The rows of A fall into 3 groups, and each row is roughly a mix of its group's hidden directions.
A:
0:  13  21  -4  -2 -12   5  37  29 -13 -47
1:   9 -41  37  14  10   2  37 -14 -11 -16
2: -32 -30  35  37 -11  21   9 -16  -3  -2
3:  32  14 -36  16 -11  -8  40  14 -15 -20
4: -12 -17   1  48   7  14 -14  36   6 -31
5:  -7  51 -36  -3   5   8  23 -17 -24   0
6:   7 -13  -8   4  55 -30 -30  17  -3  -3
7:  -1 -34  40  14   5 -22 -10  40  14  -5
8:  11   6 -20 -22  24  37  29   1  37  18
9: -21  19  -7 -42 -19  30  17  32   8  13
10:  -7  34  -3   2 -44 -21  34  11  22  -4
11:   9  -5 -14 -23  -8 -37   5  32 -27  38
12:  19   7  15 -28  46  23  31  15  -5 -13
13: -25  18  18 -12 -35   1  35  33  -7  21
14:  22   8  -4 -11 -22  26 -39 -34  10 -29
15: -26   1  -4 -29   3 -45 -35  11  19  11
16:  20  15  -8  23 -28  18  34 -28 -15  32
17:  29 -44  35  -2 -26  -2  12  17 -14   8
18:  27 -12 -39  22  26 -24 -31 -18   4  -2
19:   4 -40 -23  24   9   8   3  22  29 -36
20: -20 -15  20  38  42   1   0 -17 -30  -2
21: -13   1  15   1  29  36  43   7  31  -2
22: -18  22 -21 -10  -7   7 -22  -7  57 -12
23: -38  25  31  -6 -35  21   8  -8  22  -9
24:  26 -28  31 -10   4 -25  -2  26 -39 -10
25:  41  14  18  14  37 -13 -30  -2   9 -22
26:  14  33  -3  -2   7  18  -2  53   4 -31
27: -22 -10  34  24 -10  -9   2   6 -51 -18
28: -17  12  12 -28 -32  12 -33 -37  -2  22
29:  43   8 -20 -16 -26 -25  30 -18  -9  18
30:  -9 -24  22   9  29 -25 -11  17  48   3
31:  19   8  15  -1 -53 -15 -30 -20 -21  -8
32:  -5 -18  -3 -35  31  19 -12  39 -15 -25
33:   8  23   7  39  31  -1  -2  16 -45  -9
34: -58  13  13  28  -2  -2  26  15  -5   2
35: -25  12  45   7 -23   6  23  18  25 -23
36:  20  -8   0 -13   5  -1  45  28 -23  37
37: -12  15   3  15  11  31 -46  14  38   3
38:  20  -4 -40  27  31  -3  12 -27   7  27
39: -25 -14  -7 -33  15  40  32  19   6  17
40: -17 -35 -40   4   7  -2  12 -39  25  -7
41:   0  43  18  17  24  -5  10 -31 -15  33
42: -10  17 -18 -10 -61   8   7  15  19 -11
43:  -6 -23  35   4  16  46  14 -11 -28  17
44: -34  16  -1  26 -19  38   6 -12 -34 -15
45:   2  18  31   1 -42 -14  24 -32 -23  -4
46:  37  -5 -25 -20  17   7 -22 -39  22  15
47: -13 -34  11 -18  13  10 -35 -23  38  13
48: -28 -41  -5 -38 -10  24 -18  15   9 -14
49: -41  41  -9  14   2  17 -32  -9   8 -17
50: -14  26 -12 -12 -17  16 -42 -14 -41  -7
51: -20 -12  -5  38  37 -13 -33 -16 -17  15
52:  -4 -28  28  -1   9  36 -34 -33  -1  16
53: -38 -19  -2 -35  -1  25 -41  -2   2  -7
54: -40  32 -31  -2  -1  -4 -14  20  16 -30
55:  -9   6 -39 -32  10 -22 -26  -2  20  32
56: -33  41  10  -9  16 -11  16 -22  25  29
57: -35 -18  39  -8  -4   4 -34   2  32   8
58:  10 -38   9 -35  -6 -22  -7 -11  37  23
59: -39   3  16   0 -18  -1 -35 -22 -38 -13
60:   9   9   7  -8   1 -26 -45 -13  -6  48
61:   0  26  24  -2  24  10 -16  45 -29  18
62: -44  32  -8 -14 -20  20  11   3  33  13
63:  -8  -3  40  32 -39  15  15  11  26  -8
64:  -3 -35  -2 -30   0  -2 -20 -20  48  12
65: -15 -24  -4  21  48  -9 -20 -27 -12  22
66:  17  36 -34  -1 -35  -5  17  -1 -33 -13
67:   0  33 -14 -30 -18 -15  24 -44 -12   3
68:   0 -12  24  15  51 -10 -13 -24 -25  20
69:   2  23 -15 -20 -40  35 -19 -29 -13   5
70:   3 -52  35  -6  -9  -6 -18  15  28   4
71:  12 -14  12 -16  21  40  21  17  37 -23
72:  30 -26 -16 -29  -1 -15  40 -21  12 -18
73:  19   6  36  14  18 -25 -17  19 -41  16
74:  20 -10 -13 -34   3  36 -26  14 -24 -29
75: -13  17   4  -3 -28  17 -29 -55   5  -2
76:  55  -6   6 -21   0 -29  21   8  -3 -23
77: -10 -29  32  43  -5  10 -13  34  -7  -5
78:   1  20  14  -8 -34 -20 -20 -45   0  29
79: -30  26  37 -12 -37   4 -15 -14  -7  22
80:  16 -43 -13  13 -22 -11   6 -14  37 -28
81: -37  10  -7 -35 -10   2   3  49  -8   7
82: -42  -3  36 -11  11  -6 -14  17  23 -33
83:  50   1 -11  19 -26 -39   2   5   5  12
84:  -3  -9 -41  10  36  -9  -9 -27 -18  33
85:  62 -10 -27 -14   9   4   4  15  14   2
86: -28 -31   6 -28   7 -16   5  44  22 -11
87: -28 -15  16 -35 -30  13 -39 -12  10   8
88:  18  28  -2  -5   2  -9  35  24 -32 -37
89: -29  -1  31  -9  -6 -17  19 -19 -27  42
90:  -5 -36  11  -6 -19  -3 -46   6  36 -13
91:   9 -13  43  26  -3  18  -1  44  -1 -19
92: -20  10  -6   5   0  23 -46   9 -40 -25
93:  10 -40  20 -12 -24  -5   2 -35  28  23
94: -23 -24  13   0   2  28  17 -47  29   2
95: -44  -4  34 -18  -5   4 -20 -17 -36  -4
96:   1 -16 -21 -29 -14  23  39  -4  35 -20
97: -14 -31 -10  23 -50 -12  23 -11   0 -20
98:  -7  17   6   2  54  12  11 -20 -29  26
99: -20  19 -11  33  27  -3  21  16  39 -20
100: -47  21  -2 -25  34 -15  -2   1  23  14
101:   6  40  34   1   8  30   8 -22  15 -30

Here is one row of each group, with its name. Which group are the others in?
 28 -36  -6  -8   1  -6  48  28 -12  -4 -> <122>
 26 -22 -29   3  19 -13 -20   3 -50   6 -> <14>
-29  -2  18  11 -17  23 -38  -6  26  35 -> <41>

-22   3   2 -27  -9  14  38 -49  -1  12 -> <41>
 28 -16  10  29  23  20 -10 -23   9 -43 -> <14>
 38  19 -24   9  13 -19  44  -6 -19   9 -> <122>
 31   2  -4  25   6  31  28  -9 -44  -2 -> <122>
-29   2  -1  -8  27  20  21 -37   1  40 -> <14>
  9 -12 -12  -7  58  -7  33  -8   9  18 -> <122>
-32  34 -21 -20  10  29   9 -34  -4  12 -> <122>
  7  -5 -44   6  -7  -1 -24  41  28 -18 -> <41>
  3  -3   4  -5  25  55  30 -27   0   7 -> <14>
 21 -13 -45   7 -11  32  24 -10  11 -27 -> <122>
-28  13  13 -27 -41  -7  20  -4  33  15 -> <122>
